In the rows, 128 means zero.
Rotation paths and how fast each direction turns (degrees a step)
Each turn is a multiple of 5 degrees from 10 to 175, or 0.
Each row of a path follows its step; steps can be skipped.
Rotation 1:
step 4: [129 109 128 120 126 127 123 139 122 120 129 137 140 136 132 136 136 119
 119 130 122 119 110 130 120 138 131 131 131 125 127 122 112 124 131 121
 121 137 133 116 125 113 135 117 127 134 132 126 140]
step 6: [125 121 114 132 138 131 114 115 131 123 142 127 119 127 135 128 129 107
 134 129 139 119 136 133 136 130 118 133 129 129 123 129 142 130 128 120
 138 115 134 122 121 124 119 138 134 135 135 115 126]
step 8: [124 117 124 137 132 134 133 143 127 128 124 132 148 143 140 118 120 129
 132 142 131 137 132 127 123 125 143 128 123 125 121 124 131 135 118 126
 144 135 112 123 130 135 124 135 134 126 119 132 133]
step 9: [131 133 120 122 135 127 118 133 136 122 141 134 130 123 136 124 141 113
 123 135 124 121 130 131 129 140 136 131 135 124 133 122 107 121 113 125
 123 125 121 117 126 121 142 140 124 117 125 116 122]
step 12: [118 131 115 133 123 125 123 122 135 132 125 142 118 123 147 139 117 130
 137 139 129 127 122 122 112 129 125 137 136 129 130 143 122 123 109 120
 128 132 139 120 122 125 134 121 137 125 125 120 130]
step 13: [132 122 126 135 127 127 116 125 123 128 136 114 149 138 128 120 126 132
 126 126 133 128 114 126 125 137 140 138 129 111 116 138 122 143 125 125
 134 135 128 127 134 128 142 121 128 136 125 131 141]
step 15: [134 135 119 123 127 126 125 118 137 127 129 134 121 141 118 139 127 120
 142 131 131 120 131 128 120 131 136 139 118 135 119 122 139 119 119 119
 127 119 125 113 125 117 127 126 116 126 150 126 130]
step 17: [116 134 118 130 132 124 118 137 118 126 130 144 135 140 134 120 121 122
 136 131 113 145 129 125 130 130 130 127 132 125 124 146 133 119 125 121
 137 133 133 127 126 125 124 134 142 118 122 128 113]
step 20: [128 133 114 118 122 115 125 130 135 128 128 129 136 140 123 134 140 134
 135 135 134 128 136 124 130 124 127 126 134 130 122 132 127 115 126 126
 118 142 125 122 136 103 116 115 130 119 136 130 117]
step 23: [143 134 126 128 131 115 123 131 132 134 124 131 120 117 118 120 131 130
 133 137 121 131 116 127 112 124 123 145 127 121 113 127 142 131 129 125
 130 125 117 131 133 119 114 121 138 114 116 129 123]
step 26: [115 138 132 126 136 122 129 133 117 121 119 129 123 136 130 120 142 134
 128 141 111 133 129 131 126 130 137 128 118 117 126 126 138 126 140 116
 129 123 141 116 119 110 120 133 129 131 124 134 124]
Directions:
[134 127 125 132 132 129 128 128 130 125 129 128 130 130 125 132 129 130
 133 130 127 129 126 130 130 129 127 130 127 132 131 132 129 130 129 126
 127 125 125 131 129 128 126 130 127 127 126 126 133]	45
[128 122 128 128 127 131 128 129 127 128 129 128 124 129 123 129 125 130
 130 125 128 128 130 132 125 132 130 124 124 126 123 129 124 129 129 129
 125 131 128 131 129 130 131 129 129 129 128 128 131]	125
[128 126 130 129 129 131 129 129 126 127 129 128 128 130 130 125 130 129
 125 131 121 134 123 127 126 132 128 131 128 129 129 128 124 129 124 128
 129 129 130 127 130 127 130 131 128 131 125 130 128]	80
[125 129 129 128 130 127 127 129 127 127 129 134 127 124 128 130 126 130
 125 124 130 128 127 131 131 131 133 129 130 129 129 125 124 126 129 125
 129 126 130 130 124 125 124 128 125 130 123 125 129]	145
[123 129 126 133 129 125 129 126 128 129 128 126 127 122 129 130 131 127
 132 129 130 128 128 128 127 129 128 130 126 132 127 126 124 127 125 131
 133 129 128 129 127 130 130 132 125 127 133 129 129]	115
[130 128 129 126 124 126 128 128 124 127 127 125 122 127 132 127 127 132
 128 128 131 127 127 128 126 127 126 131 127 130 132 127 124 129 129 127
 125 126 126 130 130 129 129 130 130 122 124 128 126]	160
Rotation 2:
step 0: [127 126 125 133 126 127 127 128 141 116 134 131 126 132 120 116 153 123
 136 142 142 128 138 126 138 131 113 127 139 109 123 128 127 137 111 122
 130 128 126 116 135 119 145 134 126 133 124 137 146]
step 1: [122 119 119 129 122 133 134 137 133 126 149 119 137 134 118 118 132 128
 130 123 135 124 141 144 131 124 127 111 135 120 137 118 127 123 127 137
 143 112 127 112 125 129 125 122 109 114 131 139 118]
step 2: [128 139 131 133 130 108 130 120 135 112 129 137 127 136 140 129 126 121
 127 131 136 127 136 132 130 128 115 117 128 107 127 126 134 144 130 121
 143 122 120 115 115 142 115 129 109 133 143 125 136]
step 3: [128 136 112 131 123 135 116 129 121 132 122 121 139 136 129 120 147 122
 150 127 126 126 122 143 137 124 111 129 148 124 131 128 127 142 115 133
 142 113 131 117 122 126 131 136 127 132 138 121 135]
step 12: [132 135 118 135 103 134 132 126 129 125 130 148 135 118 142 115 130 127
 117 129 128 124 136 127 128 130 122 110 137 124 121 135 146 138 116 111
 141 117 121 124 127 136 126 139 130 115 134 127 130]
step 16: [116 129 123 117 127 122 144 132 144 128 135 128 132 138 120 111 146 126
 127 144 129 126 135 133 135 120 126 135 135 116 113 131 128 142 120 114
 147 125 119 107 126 130 132 129 130 119 130 137 125]
step 17: [127 130 130 143 116 127 128 132 132 126 147 132 129 121 132 116 140 126
 134 131 137 119 138 143 137 143 112 107 147 118 125 125 123 120 135 127
 139 117 120 126 125 116 119 128 109 124 129 130 128]
step 19: [135 132 117 126 128 129 144 133 127 126 132 124 133 139 141 127 152 120
 151 133 130 128 123 143 136 115 114 119 132 127 127 117 131 132 122 120
 143 133 136 109 122 134 125 133 122 138 141 129 121]
step 23: [116 131 127 146 119 128 114 120 132 119 112 125 127 130 128 122 146 121
 141 125 127 135 133 132 139 130 114 127 131 109 135 113 124 137 119 125
 134 122 121 124 127 130 128 146 114 139 132 126 149]
step 24: [136 117 107 127 122 140 135 133 132 131 130 130 136 138 117 119 126 122
 140 120 112 126 129 138 134 125 133 110 126 134 142 121 130 133 113 143
 141 118 128 114 119 128 119 142 118 119 139 133 135]
step 26: [114 127 128 135 126 140 118 134 131 133 120 133 144 137 106 113 132 125
 133 137 132 138 124 132 135 130 114 122 144 129 127 122 135 139 105 115
 135 110 117 125 129 120 135 125 135 130 139 126 135]
Directions:
[127 128 129 128 130 133 125 127 128 126 124 129 127 126 124 127 125 127
 130 127 127 133 129 126 127 129 132 128 125 132 131 128 126 126 126 124
 130 124 130 127 125 128 126 132 128 131 132 125 130]	20
[126 127 126 128 129 130 127 128 129 131 127 125 131 130 126 126 124 128
 126 129 127 126 127 126 122 127 128 128 126 128 125 132 129 133 125 132
 134 127 127 130 127 125 128 127 129 126 129 131 126]	175
[132 126 127 125 126 128 127 128 126 130 131 132 125 129 124 127 129 129
 127 129 125 127 133 126 131 128 131 124 128 124 129 133 125 129 129 126
 130 129 131 130 130 125 129 132 127 125 126 130 126]	90
[128 133 128 129 129 131 129 125 131 129 132 127 129 123 131 125 129 130
 131 131 131 127 133 127 126 130 131 131 128 131 125 132 129 126 131 126
 130 131 130 124 129 127 128 125 126 128 128 130 128]	20
[121 129 132 127 128 128 129 130 129 130 126 133 127 133 130 130 131 130
 130 130 127 127 130 128 124 126 128 128 121 126 126 130 128 128 129 127
 127 125 129 128 127 130 129 128 127 129 125 129 133]	155
